One turn moves each row of this set onto another row. After a few examples, where does it send each row asked below?
Sekon: [ 25  16  27   5   4 -17  21   5  -1  -5 -23 -13 -35  -5]
Bagez: [-17  15  -7  30  20 -20 -29 -35  16  30  13  18  16  25]
mul: [ 61   6 -19 -10  19  16   1  -3  -3   5  10  -9 -40  -2]
vif: [ 23 -18   0 -21 -12  -3  17   8 -16 -33 -10  39  -5  23]
Goduv: [-25  11 -41 -29   9 -18   4  16   9  16  27   1 -19 -27]
kita: [ -5   0   3  27 -12   9 -12  38 -21  28  31  22  33 -16]
ligi: [ 13 -48  -5 -19   7 -10 -16 -29 -26 -17  16  -4  -7  11]
lebo: [  8 -23  21  -8  11 -23 -11   8 -15  10 -27   4 -24  36]
gevu: [-15  20 -16 -31  16  -4  31   1  15  23  23 -19  21  -8]
gidev: [  3  39  -1 -15  -1 -10  21   4 -20 -20   8   8  42  19]
kure: [ 30  12  30  16   6   1  14  -8  -1 -23 -24   0 -22   8]
lur: [ 40   3 -35  -5  18   8   7 -17 -15  14  15 -17 -47  12]
Lozin: [-46   8 -21   5  11 -37 -15 -24 -25  20  24  15 -18  -7]
nuvip: [  4  39 -15 -25  12 -19  23  16  22   3  11 -25   9  -9]
ket: [ 31 -10  28  21  -3  19  -5 -29 -27   1  23 -13 -26 -14]
gof: [  8   6  -5  36 -21   5 -19  -4  36   6  42  39   6  -6]
tufu: [-45  -9 -18   0  15 -36 -26 -25 -18  16  21   1  -9   5]
Zafi: [  1  17 -16  31   4 -30 -21 -33  23  40  28  22   8   7]
kuvav: [ 27   3 -14  25 -26   6   6  -4   7  -5   1  30 -51  18]
bimar: [ 11  12  23  23  -6  14 -12  21 -19  27  50  23   7 -29]
Barik: [-36  13 -26  15  10 -44 -23 -24  -5  14   2  18  -2 -19]
bani: [ 11   0 -14  31  -5   6 -17  -1  39   9  42  31  23  -1]
pago: [  4 -14 -10  35  -8   1  -3  -1  17  28  58  26  27  -1]
Kanod: [ -2  42  -9  -7  -4  -5  19 -10 -23  -6  16   2  45  30]
dudan: [ 13 -25  19  -7   5 -16 -24  12  14  19 -32  15 -19  24]
muli: [-18   6 -10  26   7 -17 -40 -21  26  29   5  24   7  26]
lofip: [  1  38  -5   6  -8   0  -1  22 -56  34  26  23  16   8]
laga: [ 15 -15   4 -12  -3   8   7  -2 -27 -15 -10  46 -19  37]
sim: [ 43 -16   2 -24  21  28 -19   1 -28  27   0  13  -1  21]
guba: [  4   5  11  20 -16   0 -13  34 -11  18  47  27  10 -36]
logon: [  4  45 -14   5 -26   2  -4  20 -38  21   9  23  30   0]
goz: [ 34 -19  15   5 -13  16 -12 -24  -2 -14  23 -14 -34 -14]
dopif: [-20  10 -46 -25  13 -24   8   2  -1  11  37 -10 -27 -15]
bop: [ 32 -26  15 -26  13  22 -24   3 -24  29   8  11 -27  11]
Baz: [ 26 -41  -6 -27   9 -13  -3  -9 -35 -15  25   5 -25   6]
Guvil: [ 29   4 -19  19 -15   7  -1  -8  13 -10 -14  10 -42  40]
vetu: [-41   2 -48 -20  22 -12   8   5  -1  11  11   6   0 -20]
pize: [ -5  28 -12 -26   9  -8  18   8  27  -3  12 -23  28  -8]
ren: [  4  50  -6 -18 -20 -11  28 -16 -12   8  21  -4  35   1]
metiz: [  8  31  -6  -1   5  15  -1  21 -52  24  29  29  25  15]

mul moves to bop
guba moves to Lozin
Now find these:
ligi moves to vif
gof moves to dopif
kita moves to Barik

